The same turns and mirrors carry the whole set onto itself, and each row onto the other rows of its family. Which rows share a family with each named row? Give them in list order.
These 32 rows form 4 families of 8 rows each.
K497: [ -7 -10   4 -12 -36  10  11  29 -16  16 -36  12 -19  18]
K422: [ 12 -17 -38  14  -5  20  -6  25 -15  12 -42 -10 -27   4]
K889: [  5  -7 -22   4   8  20   6  27 -33  -6 -48  -8 -34   5]
K107: [  3  -1  -7   5  -9  18  17  36  14  -2 -21  12 -45 -16]
K465: [-13  -6 -12   2 -10 -25  24  34  -6  13 -18  19   7 -12]
K817: [ -2  17 -11  -8 -30  11  12  42  -4  28 -30   7  -7   9]
K660: [  1 -10 -40   8   2  -1   0  -6  -2   7 -25  16 -27 -24]
K764: [-16  -2 -17 -35 -16 -13   9  28 -15  22 -28  18 -29 -12]
K346: [ 11   4  -9  -1  23 -13   9  14   3   3 -31  -5 -26 -29]
K376: [ -8  -4   0 -14 -36  -7  15  19  -9  11 -19  30 -26  -2]
K881: [ -5   7  -9  20  25  -3   9  13 -13   3 -47 -13 -15 -16]
K215: [ -9 -18 -27   9 -11 -17   7  18  -6  26 -34  26   4 -21]
K891: [ -8   6   0 -16 -11 -13 -15  35 -16  12 -31  27 -37 -14]
K556: [  7   6 -19  21  17  -8   2  15 -14  -9 -23  -5  -1   5]
K351: [  5  -9 -45  23   3 -11   2   7  -5   0 -37  -4  -8   5]
K787: [  7  22 -15  16   3   9   9  28 -17   0 -52 -18 -30  -9]
K154: [  2  22   2  -9 -14   7  -4  34   4  14 -54  12 -18  18]
K578: [-24   3  -8  24   9  -8 -10  22  -7  -2 -22  -6 -17   9]
K116: [ 18  16 -15  -5   7   3   8  28  -6   5 -36  -8 -47 -23]
K463: [  7   1 -33   1 -31   6  -1  38  -8  38 -42  11 -18   3]
K441: [-25 -11 -17   0  -4   0  32  31 -19  25 -52  10 -10  15]
K906: [ -3  -9  -3   3   0 -32  16  37  -4  -8 -41  29 -11 -14]
K68: [-14 -14  -7  -1 -16 -28  25  15  -9  11 -22  28 -17  12]
K335: [-11  -7 -13   6 -13   7   6  42 -13 -20 -47 -12 -36   5]
K525: [-11  -8 -37  12 -17  -7  14  22 -13  25 -62  12  -2   7]
K94: [  2   0 -22 -11  23  -2   9  -5  -9   0 -27  15 -35 -12]
K791: [-11 -18   0   8 -16  -8  18  28 -14  19 -32  12  -8  30]
K870: [-15   1 -10  -8  13  -9  11   2  22  -3 -29   9 -32  -2]
K226: [ 28  11 -15  -3  -6  21  11  24  -1  -8 -22   6 -26 -15]
K254: [  4 -14 -30 -26 -24 -13  -1  24  -1  26 -40  18 -17 -18]
K177: [-10  -7   0  20  11   2  21  35  -7  20 -55  26 -19  12]
K71: [ 21  -8 -34  -8 -18  19  -3  13   4  -1 -35   0 -23 -20]

The rest of the family of K335: K107, K891, K154, K578, K906, K870, K177
The rest of the family of K525: K422, K660, K215, K351, K463, K254, K71
The rest of the family of K441: K889, K465, K817, K764, K556, K94, K226

The same turns and mirrors carry the whole set onto itself, and each row onto the other rows of its family. Which rows share a family with each named row? Give them in list order.
These 32 rows form 4 families of 8 rows each.
K151: [  1  10  21   7   8  -6 -12 -22  -6  -9]
K586: [  5 -16 -16  -8  -3   5  11   8  17  24]
K675: [  0 -12  21 -23 -18 -10  -1 -14  -2  18]
K758: [ 23 -18  10   2 -23  19 -12   0   1   2]
K776: [  4  -1 -21 -18  -8  -3   4  10  25  12]
K91: [-29   6  -5  -8 -11 -15   6 -13  12  -5]
K123: [ 3 12 23  9  4 16 11 12  9 11]
K164: [20  8  5 -1 11  2 14 15  8 13]
K799: [ 21   0  17  -5 -25  15 -16   4   9  15]
K572: [ -4   5 -20 -18 -27  -2  -9   7  13  24]
K183: [ 26   9   6  -3  -8   8 -27  -1  -5  21]
K35: [ 12 -18 -18 -12 -28  -1   7   5   8  12]
K908: [-24   8 -17   0   7 -18   2 -11  -6  -2]
K628: [-20  -4 -11  12   0 -10  21 -10   9  11]
K347: [-13  12  17  24   9   1  -8   4 -13  -2]
K819: [11 26  4 -6 -4 -1 17 -9 12 16]
K242: [ -3  27 -20  11  -1   3 -20  -1   9  -3]
K216: [-3 21 22 -5  7 -3 13  4  5 15]
K130: [ 13  30 -12   1  -6   4 -12   9  -6 -11]
K731: [-27  10 -13   5   7  -6  14   6  -9   7]
K140: [  1 -13 -22   2 -26  -2 -28 -11  -2  -1]
K678: [-14 -11  -3  -5 -15  -7 -38  -5  -6  -1]
K737: [ -1 -21  31   3 -14   2   5  -5   7   8]
K188: [-16 -22  12  -5 -13  -7  -2 -16   8  24]
K21: [ 12  11 -18  -2   0  10  -9  24  -4  -9]
K175: [-16 -18  14   9 -16   3  10 -18  -5  19]
K992: [ -7 -20 -26  -1 -20  -3  -9  -6 -17  -2]
K381: [  0  15 -32   9  -6  -2  -6  13 -13   3]
K77: [ -6   9  21  14 -11   0 -18 -18 -22   1]
K553: [-21 -14  -6  13 -30  -3 -15  -6 -13  -3]
K794: [ -9   9  13  15 -13   8 -10  -3 -25 -15]
K479: [ 20  -2  10   1 -20  10 -22  18 -15  -1]

The rest of the family of K776: K799, K908, K216, K130, K140, K188, K77
The rest of the family of K21: K586, K758, K123, K731, K175, K992, K794
The rest of the family of K381: K164, K35, K628, K347, K737, K553, K479

The same turns and mirrors carry the whole set onto itself, and each row onto the other rows of its family. Which rows share a family with each named row? Give them in list order.
These 30 rows form 5 families of 6 rows each.
K665: [  3 -17  -1  -8 -13  12 -33   7  12  -7  15  21  16 -10  -3 -16 -15]
K997: [ 23  20  -9 -24  14  36   9 -12   3 -11   2 -10   2  -9 -26  22  -6]
K43: [ 23   3 -23   0   7  17  17 -10   1 -29  10 -13  -9 -27   3  25 -14]
K795: [ 21   6 -27   4   8  28  10 -22   6 -12  -4  -9  -7 -37 -11  16 -19]
K417: [-10 -16   1 -30   0 -22 -21  -4 -12   5   6   6   9  -6   2   3  -7]
K540: [ -6 -16   9 -28  -1 -17 -17  -6  13   4   7  14   3  -8   9 -16  -6]
K460: [ -6  -6  11 -36 -14  12 -19   5   5  -8  23  21   1   3 -14   3 -22]
K156: [ -5 -15   4 -28  -3   7  -9   9  19  -7  27  21   6   4 -21  12  -4]
K858: [-16 -14   0 -27  -8 -15  -7  -8   4   8 -17  -1   0  -9   9  -9 -14]
K919: [-17   2 -12 -30  -7  -5 -25 -23   5  -7   9   7   8  -4  12 -17 -19]
K561: [ 15 -14 -25   2  28  24  10 -26  12 -11 -11 -10  -2 -15 -18  13  -6]
K901: [ 27  14 -20  -8  15  27   7 -23   4 -19 -10 -13   2 -15 -32   5 -12]
K52: [ 15  19 -17 -21  22  18   3 -27  10 -18 -12   4 -12 -35 -20  13   3]
K534: [ 13   0   7 -25  -5   1  -2  -8 -25 -33  16  30  -8  -4   7  -3 -10]
K282: [ 11  13 -17 -33  31  30   2  -8   8  -9  10  -6   2  -1 -18  17   5]
K176: [ 14 -16 -17   0  18  16   1 -21  -6 -12 -15 -13   3  -7 -17  33   3]
K855: [  3  -5  13 -20 -11   1 -21  -4   2  -4   4  32  -2 -14  21 -13 -19]
K746: [  3 -12 -18   9   5  20  -1 -17 -16   2 -12  -1  -8  -9  -5  36   0]
K342: [  5  -4   7 -15   1  -3  -7   3 -14 -16  20  30  -6  -6  23  -5 -18]
K739: [ 15  26 -19 -14  21  27  -6 -27  20 -12   6  -1  13 -10 -26   5  -8]
K734: [ -2  -8  13 -30 -19  -4 -27  -8  10 -16   9  21  -2   0  -8 -15 -18]
K481: [ -6   2   7 -21  -7   5 -26   6  29 -13   5  24  -5   0 -20  -4 -14]
K511: [ 29  -8 -21   1   1  24   6 -18   1 -28  13  -7   2 -43  -5   1 -16]
K102: [ 25   2 -23  -8  -8  16  10   1 -11 -37  14 -18  -5 -20  -8  11 -15]
K604: [  0  -9  13 -14  -5   5  -9 -18 -11   2  18  24 -10 -10   3 -27   0]
K39: [ 15   2 -11  15   5  15  16 -12  11 -12 -24   3  -4 -10 -26  13  -2]
K507: [ 15 -12 -25 -17   4  24  17 -10  15 -28 -18 -14   3 -30  -7   8 -18]
K768: [ -9  -5  -9 -28  -8 -13 -11  -3 -12  10  -3   7  16 -14  17  17 -12]
K182: [ 13  -6  11 -23   1   4 -13  -1  -8 -23   1  28 -17 -28  14 -19 -11]
K522: [  4 -17 -15   9   9  20  11 -39  -2   2 -15  -7   5  -8 -12  10  -6]

The rest of the family of K665: K919, K52, K604, K39, K507
The rest of the family of K460: K997, K43, K417, K176, K342
The rest of the family of K534: K156, K282, K746, K102, K768
The rest of the family of K481: K858, K739, K511, K182, K522

The same turns and mirrors carry the whole set onto itself, and each row onto the other rows of its family. Which rows share a family with each named row? Give them in list order.
These 32 rows form 4 families of 8 rows each.
K434: [-22 -11  16 -25  11   7 -15  -2  12  -5  19  -7 -22 -12  -3]
K820: [ 16  -4   5  33   1 -15 -29  -7  -5  14  12  -9 -12   3  -5]
K555: [  5  -1  -7 -19 -13  -4 -12 -31  -3   2  -4  12  -4  -9 -21]
K882: [ 17   9  -4   3 -20  -5 -12 -13 -13   2  -2  22   2   8 -20]
K931: [-27  -6  14 -18   2   6  -5  31   6   7   4   4   1   2  18]
K204: [  3  11   4 -16 -20   7  -6  -1  -9  -9   2  28   0  10 -20]
K953: [-10 -13   9  17   9 -12 -20  19   4  25   4 -16  -2  -2  24]
K203: [  8 -11  -2  10   4 -16 -26 -29   2  15   6 -14 -14 -14  -9]
K978: [  6   2 -11  -2 -20 -10  -7  -1  -9  20 -19  17  18   3   3]
K76: [-20   0   6 -26 -11   7   0  23   0   5  -6  18  10   4  10]
K896: [ 12  -5  -8  -1  -8 -12 -20 -36  -3  11  -2   0  -7 -13 -17]
K963: [ -7   4  -4 -20 -20   1  -1   9  -7  11 -15  24  17   4   3]
K517: [ 18  -9  18  24 -13 -20  -4  -4 -14  19   7 -17   5 -19   7]
K856: [ -7 -12  36   5   0  -6   1  20  -4   6  22 -21  -6 -20  17]
K867: [ 22  -3  11  14 -24 -18   3 -10 -18  16  -2  -3  13 -18  -1]
K394: [ -8  -1   0 -34 -10   6  -7 -19   2  -6   1  15  -7  -8 -19]
K935: [  1  -7  16  26  11  -8 -28   8   2   8  23 -16 -20   2   4]
K574: [-22 -12  15   0   9  -2 -14  30   7  15   8 -11  -3  -1  25]
K126: [-12  -7  24   7  13   3 -21  20   5  -3  28  -9 -22   4   4]
K822: [ 10  -3 -10  16 -12 -18 -15  -3  -7  28 -14   3  14   0   8]
K142: [  3   2  19 -20 -29   0  17   5 -15  -2   1  14  14 -14  -4]
K781: [ 22   3  -4  23 -12 -13 -22 -15 -11  11   2   7  -3   5 -14]
K552: [  3 -10  -2  25   0 -19 -21   6  -2  30  -5 -10   6  -2  17]
K409: [-18   0  24 -14   4  12 -11  22   4 -12  23   6 -18   7  -2]
K174: [ -9  -1  29 -24 -19   5  16  17  -9  -6  11   6   5 -15   4]
K219: [-19  -5  11 -36   0  10  -9  -8   8 -10  10   7 -14  -9 -11]
K932: [ 16   2  11  -5 -31  -9  11  -7 -19   7  -5  10  16 -14  -5]
K414: [  5 -13  28  21  -3 -15  -4   9  -8  16  17 -25  -2 -20  15]
K389: [-17 -15  15  -7  16  -1 -23  -6  12   3  20 -19 -25 -14   1]
K370: [-13  -8  36 -13  -7   3  10  24  -4  -2  19  -8  -2 -17  12]
K472: [-11   7  15 -23  -9  14  -6  14  -2 -15  13  21  -9   9 -12]
K301: [ -4 -15   7   7  13 -10 -27 -18   8  12  15 -22 -21 -15  -2]

The rest of the family of K574: K931, K953, K978, K76, K963, K822, K552
The rest of the family of K394: K434, K555, K203, K896, K219, K389, K301
The rest of the family of K867: K517, K856, K142, K174, K932, K414, K370

The same turns and mirrors carry the whole set onto itself, and each row onto the other rows of its family. Which rows share a family with each named row? Give them in list order.
These 32 rows form 4 families of 8 rows each.
K721: [-12  13  26 -29   7  12   1   8 -25  23 -15 -11]
K927: [ 20  -3  25  10  -5  -3   7 -17 -20  23   9 -20]
K429: [-14  -6  25 -31 -19   2  12  18  -4  -7   5 -37]
K86: [-20   0  15 -28 -20  -2  19   3   8 -13  -5 -37]
K535: [ 17  -8  30   5 -20   0  14 -19  -7   6  17 -16]
K744: [ 17   1   6   2 -14  -3  12 -11  18 -15  14 -25]
K599: [ 25   9  20   5   0   0   7 -13  -9  23   2   6]
K363: [ 14  -6  31  13 -16  -2  11 -19 -19   9   7 -20]
K804: [-16  -6  40 -23 -20   5   8   8 -25   8  -6 -21]
K25: [ 21  11  -7   8   6  -3   4  -4  15  -6   3 -29]
K683: [-20 -11  38 -21 -17   8  20   0 -19  11  -6 -18]
K367: [ 16  -5  15   8 -14  -3  10 -14   0  -4  17 -41]
K374: [-11  23   3 -32  13   8   0  14   1   1 -19 -19]
K220: [  5   0   7   3 -17  -6  19 -21  14 -11   5 -37]
K314: [ 19  18  -8   8   6  -8   2  -6  12  -6  -9 -15]
K231: [-12  19   0 -29   1  -2   0  21   6  -6 -21 -15]
K440: [ 18  17  17  11   4   9  10 -10 -11  24 -14   1]
K760: [ 23  15  15  11   5  -4   1 -12 -16  19 -10   0]
K8: [  6 -11  30  11 -14   4  18 -23 -14  14   5 -19]
K717: [ -5  13  13 -31   8   2   2  24 -10  18 -15  -3]
K67: [25 14  3  9 14 -3  1 -7 -6 21 -4 -7]
K146: [ 11  -3   9  10 -15  -6  10 -14   8 -17   7 -35]
K730: [ -9  16  23 -25   1   3  -1  16 -21  19 -22   0]
K654: [-20   4  12 -32  -6   8   7   8   4 -15  -4 -42]
K449: [-10  -3  35 -30 -11   3   9  15 -25  20  -2 -16]
K336: [ -7  17  26 -21   2  13  10  13 -16  21 -24   1]
K357: [-19  -5  35 -29 -12  11   8   1 -22   6   0 -33]
K73: [-10  10   3 -32   0   1   5  27  11  -9  -9 -24]
K32: [ 18  27  -7   4   2  -1  10  -8  17  -1 -13 -17]
K629: [-20  -3  17 -26 -19   0   8  13   2 -17  -5 -36]
K785: [25 18 -3  2  5 -3  4 -5 16  2 -2 -3]
K544: [ -8  28   1 -28  -1   3  10  16  11  -3 -23 -18]

The rest of the family of K599: K721, K535, K744, K374, K654, K357, K785
The rest of the family of K927: K429, K25, K367, K717, K67, K449, K73

